W =
[[-2.93 -0.61  1.95  2.51 -1.00 -2.85 -0.67 -2.97 -1.82 -0.32  1.41]
 [ 3.83 -1.34 -0.67 -1.72 -1.01  6.39  1.74  1.80  2.77  1.79 -1.23]]
W[-2, -11] -> -2.93
W[:, -9] -> [1.95, -0.67]
W[0, -3] -> -1.82
W[0] -> [-2.93, -0.61, 1.95, 2.51, -1.00, -2.85, -0.67, -2.97, -1.82, -0.32, 1.41]
W[-1, 6] -> 1.74
W[1] -> [3.83, -1.34, -0.67, -1.72, -1.01, 6.39, 1.74, 1.80, 2.77, 1.79, -1.23]
W[0, -8] -> 2.51
W[-1, 3] -> -1.72
W[1, -1] -> -1.23
W[1, -11] -> 3.83
W[-2, -10] -> -0.61
W[-1, -9] -> -0.67
W[:, -3] -> [-1.82, 2.77]
W[0, -5] -> -0.67
W[1, 5] -> 6.39
W[1, 7] -> 1.80
W[-1, 1] -> -1.34

data =
2894	4238	3959	6001	5342	1049	5326	5397	6914	5757	2382
6463	5351	4437	4169	4184	1830	5020	5491	5176	2883	3353
6384	4210	6474	5437	5265	6968	5011	5787	5413	6217	4426
1752	4728	2228	7084	3953	3651	5383	4354	5145	5198	5772
5384	4763	5839	5697	5301	6597	5473	5472	4903	5667	5322
7007	5820	4430	2740	4213	2149	4451	5155	4394	1961	4278
2175	5331	2911	5757	4382	3871	5239	3738	4706	4614	6202
1404	5502	2269	7157	4524	3042	5353	4064	5336	5552	4725
6823	7026	5900	3016	5194	4583	4913	4112	3174	3080	5684
5367	4410	5983	5219	5102	6019	4769	4823	5060	6095	4548
1650	5720	1848	7742	4110	3225	5442	4255	5059	5425	4903
7862	4951	6231	3156	4278	4039	4412	4956	4007	3308	4242
1954	3039	2839	6714	4593	2661	4904	5563	7254	6423	3680
1769	5454	3091	6615	4784	2849	5277	3738	5289	5477	3968
5410	6055	3513	4360	4206	2004	5119	5078	4628	2522	4349
Rows and columns are counted from 0.
row 0 col 0 -> 2894
row 5 col 7 -> 5155
row 7 col 3 -> 7157
row 3 col 3 -> 7084
row 3 col 7 -> 4354
row 2 col 9 -> 6217
row 8 col 2 -> 5900
row 10 col 3 -> 7742
row 4 col 0 -> 5384
row 6 col 5 -> 3871
row 14 col 4 -> 4206
row 9 col 5 -> 6019
row 12 col 0 -> 1954
row 3 col 10 -> 5772
row 13 col 0 -> 1769
row 10 col 10 -> 4903
row 3 col 2 -> 2228
row 5 col 3 -> 2740
row 6 col 9 -> 4614
row 2 col 4 -> 5265
row 7 col 7 -> 4064
row 5 col 9 -> 1961
row 10 col 8 -> 5059
row 1 col 8 -> 5176
row 11 col 3 -> 3156
row 8 col 4 -> 5194
row 10 col 7 -> 4255
row 12 col 8 -> 7254
row 12 col 1 -> 3039
row 14 col 8 -> 4628
row 5 col 10 -> 4278
row 3 col 9 -> 5198
row 1 col 3 -> 4169
row 0 col 3 -> 6001
row 11 col 7 -> 4956

A =
[[58, 23, 5, 38],
 [61, 77, 93, 56]]
Rows and columns are counted from 0.
(0, 0) = 58
(0, 2) = 5
(1, 0) = 61
(1, 3) = 56
(1, 2) = 93

M =  687  -475  -247   318  -346  -920   155   572  -580   219   486  -361   503   754
M[0] => 687
M[3] => 318
M[10] => 486
M[12] => 503
M[13] => 754

a =
[[-1.55 -2.05  1.69 -1.37 -2.94 -1.58  1.99  1.17 -3.36  1.28]
 [ 3.06  2.33 -4.50  3.52  4.25  3.88 -3.32 -1.52  4.32 -5.33]
 [-1.03  0.89  1.20 -0.20 -1.82  0.48  2.33 -0.42 -3.15  2.17]
 [ 0.26  0.01 -1.16 -0.37  0.37 -0.71 -1.09  1.20 -0.92 -0.77]
 [-1.97 -0.95  1.06 -1.45 -2.83 -0.42  2.15  1.41 -3.48  1.78]
 [ 2.91  1.66 -3.74  3.14  3.88  2.50 -3.02 -1.23  3.42 -4.58]
 [ 1.81  2.49 -1.18  0.32  2.68  0.28 -3.63  0.39  1.83 -1.64]
 [-1.78 -0.40  0.94 -1.01 -2.37 -0.38  2.70 -0.42 -3.45  2.17]
 [-0.68 -0.17 -1.33  0.11 -0.92  1.33  0.92 -0.19 -1.73 -1.03]
 [ 0.77 -0.49 -2.60  1.00  1.11  0.88 -1.17  0.67  0.73 -2.71]
 [-0.48  2.44  1.69 -0.27 -0.82  0.68  1.22 -0.64 -2.02  2.68]]
a[0,0] = -1.55
a[3,2] = -1.16
a[5] = [2.91, 1.66, -3.74, 3.14, 3.88, 2.50, -3.02, -1.23, 3.42, -4.58]
a[6,0] = 1.81
a[2,8] = -3.15
a[:, 3] = [-1.37, 3.52, -0.20, -0.37, -1.45, 3.14, 0.32, -1.01, 0.11, 1.00, -0.27]
a[:, 6] = [1.99, -3.32, 2.33, -1.09, 2.15, -3.02, -3.63, 2.70, 0.92, -1.17, 1.22]
a[8,4] = -0.92
a[7,7] = -0.42
a[8] = [-0.68, -0.17, -1.33, 0.11, -0.92, 1.33, 0.92, -0.19, -1.73, -1.03]
a[:, 2] = [1.69, -4.50, 1.20, -1.16, 1.06, -3.74, -1.18, 0.94, -1.33, -2.60, 1.69]
a[2,1] = 0.89
a[:, 4] = [-2.94, 4.25, -1.82, 0.37, -2.83, 3.88, 2.68, -2.37, -0.92, 1.11, -0.82]
a[10,9] = 2.68
a[1,4] = 4.25
a[9] = [0.77, -0.49, -2.60, 1.00, 1.11, 0.88, -1.17, 0.67, 0.73, -2.71]
a[1,6] = -3.32
a[10,1] = 2.44
a[4,0] = -1.97
a[9,1] = -0.49
a[6,6] = -3.63
a[7,5] = -0.38
a[:, 9] = [1.28, -5.33, 2.17, -0.77, 1.78, -4.58, -1.64, 2.17, -1.03, -2.71, 2.68]
a[8,5] = 1.33
a[2,0] = -1.03
a[:, 7] = [1.17, -1.52, -0.42, 1.20, 1.41, -1.23, 0.39, -0.42, -0.19, 0.67, -0.64]
a[3] = [0.26, 0.01, -1.16, -0.37, 0.37, -0.71, -1.09, 1.20, -0.92, -0.77]
a[:, 1] = [-2.05, 2.33, 0.89, 0.01, -0.95, 1.66, 2.49, -0.40, -0.17, -0.49, 2.44]
a[4] = [-1.97, -0.95, 1.06, -1.45, -2.83, -0.42, 2.15, 1.41, -3.48, 1.78]
a[6] = [1.81, 2.49, -1.18, 0.32, 2.68, 0.28, -3.63, 0.39, 1.83, -1.64]
a[:, 5] = [-1.58, 3.88, 0.48, -0.71, -0.42, 2.50, 0.28, -0.38, 1.33, 0.88, 0.68]
a[8,3] = 0.11
a[:, 0] = [-1.55, 3.06, -1.03, 0.26, -1.97, 2.91, 1.81, -1.78, -0.68, 0.77, -0.48]
